Each path below is one point turned by a fixed rotation once a step. After each direction that follows a path, write how fast that rotation turns it, in deg/step (0 if it stays still).
Each turn is a multiple of 5 degrees from 10 to 175, or 0.
Each row of a path follows its step; steps can be skipped.

step 0: [-11   1   9  27  11   4  35   1 -13   1  -2   8  13  17   0 -11  -1  -7
   0 -12   9  15  14  12  21   1   0  18  11   5  11 -15 -13   2   9  14
  -2  18  -7   9 -15  10  -2  17  -5 -14   9   5  10   4   2  19  11  16
  -3   0]
step 3: [ -6  13  17  13   0  17   8 -20  -8  -7   1   5  13  -6 -19   0 -15   1
 -16 -14   4   3  19   1 -13   3 -20  10  -4  15   8  14  14  10   4   5
 -21  14  16  11  -6  -9  19   1  -5  10  23  -4  -5  11   8  14  19  16
 -10   3]
step 4: [ -2   1 -14  19  -1   2 -11 -16   0  18 -10  23  -1 -11   7   6  18   1
  14   2   2  10  -6  -1  -7 -20   6  18   7 -11  12  -5  14 -24   5  -5
 -11  15  -1  17 -20   9   4  -1 -27  -4 -11  -5 -14  -9  -5  17  -7  19
 -13  -8]
step 5: [  0 -39  -3  -3   2   8  18 -22   9  -4  -8  -8  21  12   3  10   6   0
 -20   9   6  -1   6  20   6 -15  20  12  -2  20  -7   9 -12  -7  -3  -8
  -6  17   2  10 -15  -9  12  -2   6  -8   4   4  -1  -1  23   4   8  10
  11  -6]
step 6: [  8 -16  15  16  -3 -11   2  -9 -23 -15   2  26   4  13 -14   9  -8  14
  -5 -18  -5  16  11  -4  -3 -18 -12   6  32   3  20  -3  -3  -3   3  -5
  -3   6  16  22  -6  -2  -3 -19   2   0   1   8  12   6 -12  10   2  -5
 -10  14]
step 7: [-10   6 -23  -3  16  -9  -2 -16  22  -9 -10  12  10  -3   2  -5  -2  -8
  17 -33  19   5  11  11   3 -10  -2  16  -8 -19  -4   9  -2  -3  11  -3
  -2  22   7  16 -20   0   0 -21  -5   0  16 -21 -12   1   6 -10  -5   0
   7   1]
step 8: [  0   5  -2  13  -1  23  10 -11 -28   2  -3   5  28   8  18  -9   2  -3
 -10  -2   3   3  28 -16   2 -12   5   5   6   9  -3   4   1 -13 -10   1
   1  37  14 -11   5 -11   9  -8 -12  -7  -2  10   4 -18  20   7  -8  -5
   2  -5]
step 9: [ -2   5  -1  13 -19 -10  13 -12   4  -1   5  17   4 -11 -21   9 -25  11
  -7   5  10  14  -6  -4   1 -25  14  21   0   8  15  -2  10  20  -3  -9
   7  11  -8  31   8  -9   7  -7  -1  -1   7 -15 -11 -20   9   7  -1   3
 -17  -2]
step 13: [ -8   2 -20  12   1  13  18  -4   0  -1   6  -1  -1  -4   9   9 -12   8
   7 -10  14   5  20   6   1 -20   6  -5  -2  26 -21  -4  -7  -4  25  -3
  -7  23   6  25  -6  21   6  -1  -9 -29  10  -1  12  -3  -5  -7  11 -17
   1  -5]
Speeds:
[ 7 -8  4  4 -5  1  0 -1  4 -3  4 -2  1  5  0  1 -2  1 -2 -3 -4  2 -4 -2
  6 -8  0 -1 -4  1 -3  1 -2  0 -1 -2  5 -3 -9  5 -1  1 -2  3 -3  0  0  2
 -1 -2 -4  1  3 -3  3 -2]
85
[ 1  8  1  0  5  4  0  4  1 -3 -3  3  4 -4 -1 -1 -4  1 -3  0  2  4  1 -7
  1 -3 -6 -3  0  2 -4  6  3  3  0  4 -1  3 -1  0  1  0 -7  1 -1 -1  0 -4
 -2 -7  2 -6 -2 -5  3 -2]
60
[ 3 -1 -1 -5  2  2  6  2 -1 -1 -6  1  8  4  1 -1 -2 -2  0  0 -1  0  4  9
  4  7  0 -3 -5 -3 -2  1 -6 -2  4 -2 -1 -2 -6  2 -1 -1  0  5  0  2  3 -4
 -3 -2  2  1 -4  5  2  1]
145
[-1  4 11  0  1 -5 -1  1 -2 -6  2  5 -6  2  1  3  3 -1 -5 -1 -2  4 -2  0
 -2  1  0  0 -2  2  1 -3 -7  7 -2  4  1  4  0  5  0 -2  5  6  0  0  3  0
 -1  1  3  2 -5  1 -1  2]
120

step 0: [  0  -3  34  -8  -2  12 -13 -28  23   2   3  -1 -24  -4 -23 -15   2  -1
  -9 -13 -14  -2 -18   1  -7  -7 -13 -21   7   3  17  -7  -4 -10   6  -8
  -1  20 -22   2  11 -32   3  -8   1   5   9   1   8  13  -8  -1   3   5
 -15 -10]
step 2: [ -4  12   8  -6  -4  10  -5   1  11  -7  17   4   0 -10 -22 -11  -7  16
  11  -3  -8 -31  19 -26 -13   4  13 -21  18 -14  -5  18   5 -17   4 -21
  -6 -11  -1  15 -13   3  13 -26  -9  -5   0   1  17  12  -6   8 -10   2
  -4 -22]
step 3: [  9  -3  15  10   0   9  -2   3 -15 -21  19  18  18 -11  -2   8  -1  26
  -7  -3 -14 -18  15 -14   1   7  19 -16  -7   4   4   7 -22   5  -3   7
  -7   8 -19  13  -1   1 -15   2   9  34  -2 -20  15   6 -16  12  -7  14
   2 -18]
step 4: [ -5  -5  21   5  -5   3  -6  -2 -11   3  11  12  -5  18   1  -1   8  -7
  -9 -23 -29   0 -17 -24 -19  -7 -15 -25  21  -5   9   3 -17   4  -9   6
 -26 -24  -1  13  16  -7  -7   0  -2  22  -4   2  15  10   0 -10  -6  10
  -7 -18]
step 5: [ -2  -6  26  16  -2  -1 -20   0  10  -9   2  -6  -6  11 -18   7  18 -15
  14 -23 -11  -1  13 -26   4  17   1 -15 -30   1   5   1  -6  -8   8   6
   9 -11   1  -5  27 -12 -16  10  -1   6 -26 -14  14   3  22   1   1  -1
   0 -14]
step 6: [ -5   9  25  19  20  19 -23  -1   5 -15   4   3 -27   0 -39   3  -2  13
  25  -4   6  -7  -3  -3  -4 -15  -4 -18  -4  -4   4   4  12  -2  -6 -12
  -6  -5   9  11  25 -19  14   4  -4  -7   4  -2   3  11  -8   4 -18  16
  -7  -3]
step 13: [-17  -2  22  -5  14   5   5   5   9  -9   8  -5  -5 -24   3 -31   7  17
  12  10 -12 -24  -1 -24  -3  -7  -1 -28   2  -5  11   7  -9 -21  -1  21
  -9  -1   4  26  21   3  -3  -6  11   3   1   7   8  25   1   0 -16  -4
   0   9]
step 15: [  8  -8   8  14   1   9 -19   5  17   7 -16  11  -8  -8 -14  -5   0   6
  -6  -9 -17  -3  -7 -28 -18   1   7 -25  -6 -10 -12  -7 -17   9   8 -11
  -7   4 -13   6  -9 -30   3  -5  14  19 -13   5  -9  18  -1 -18 -14  26
 -18 -13]
step 16: [ -3 -14  25   9  -3   9 -21   7   9   1  20  -6   3  19 -18   9  -2  -9
  -8  -7   0  -4  16 -11  11  -8  -2  -5  -8   2   3  -7 -22 -31  -7  -6
   0 -11 -21  -5   4 -27 -19  31  -1  15   6   2   7  -2 -14 -16 -15  15
  -9   4]
Speeds:
[ 3 -1 -2 -1  6  4  1  0 -9 -3 -1 -2 -4 -5 -3 -2 -2  0  3  1  1 -4  0 -4
  3 -6 -3  4  0 -1 -2  3 -1  8 -4 -3  4  3 -4 -1 -3  1  4 -3  2  2  0 -2
  3 -1  2  8 -3  4  3 -1]
95
[ 3 -7  1  2 -3  5 -6  1  3 -1  0  0 -2 -1  6  0  1  0 -2  3 -3  1  6  2
 -1  1  6  2 -2 -2  0 -3  2  2  1  6  3  2 -4 -6  0  6 -2  5 -4  1  1 -7
  4  3  4  2 -5 -1  2  4]
170
[ 2 -3  0 -4 -2  3 -2 -1 -1 -2 -5  0 -4 -4 -2  5 -1 -5  3  3  2 -2 -3 -3
 -2  7 -4  1  1 -5  0 -7 -3  2 -2 -4 -5  4  1 -9  6 -2 -4  3  0  2  1  0
  2 -2  3 -6  4  1 -3 -4]
70
[-2  3  4 -4  1  0 -1 -7  4  2 -1  1  2  1 -3 -3  3  1  0 -1 -3  0  0 -2
  0 -1 -5  8  1  1  1  1 -8 -2  4  7  0 -3  0 -1  0  6  4  1  0  8  6 -2
  0 -3  3 -1  6  5  3  4]
85
[ 1  6  1 -2  0 -2 -4  1  2  1 -4  0 -5 -1  0  2  1  7  4  2  5 -1  3  3
  5 -5 -3 -2  3  3  8 -1 -3 -4 -2  1 -1  1  1 -3 -3 -3 -5 -3 -6 -8 -2 -3
  2  5  4  3  4  3  1  3]
65
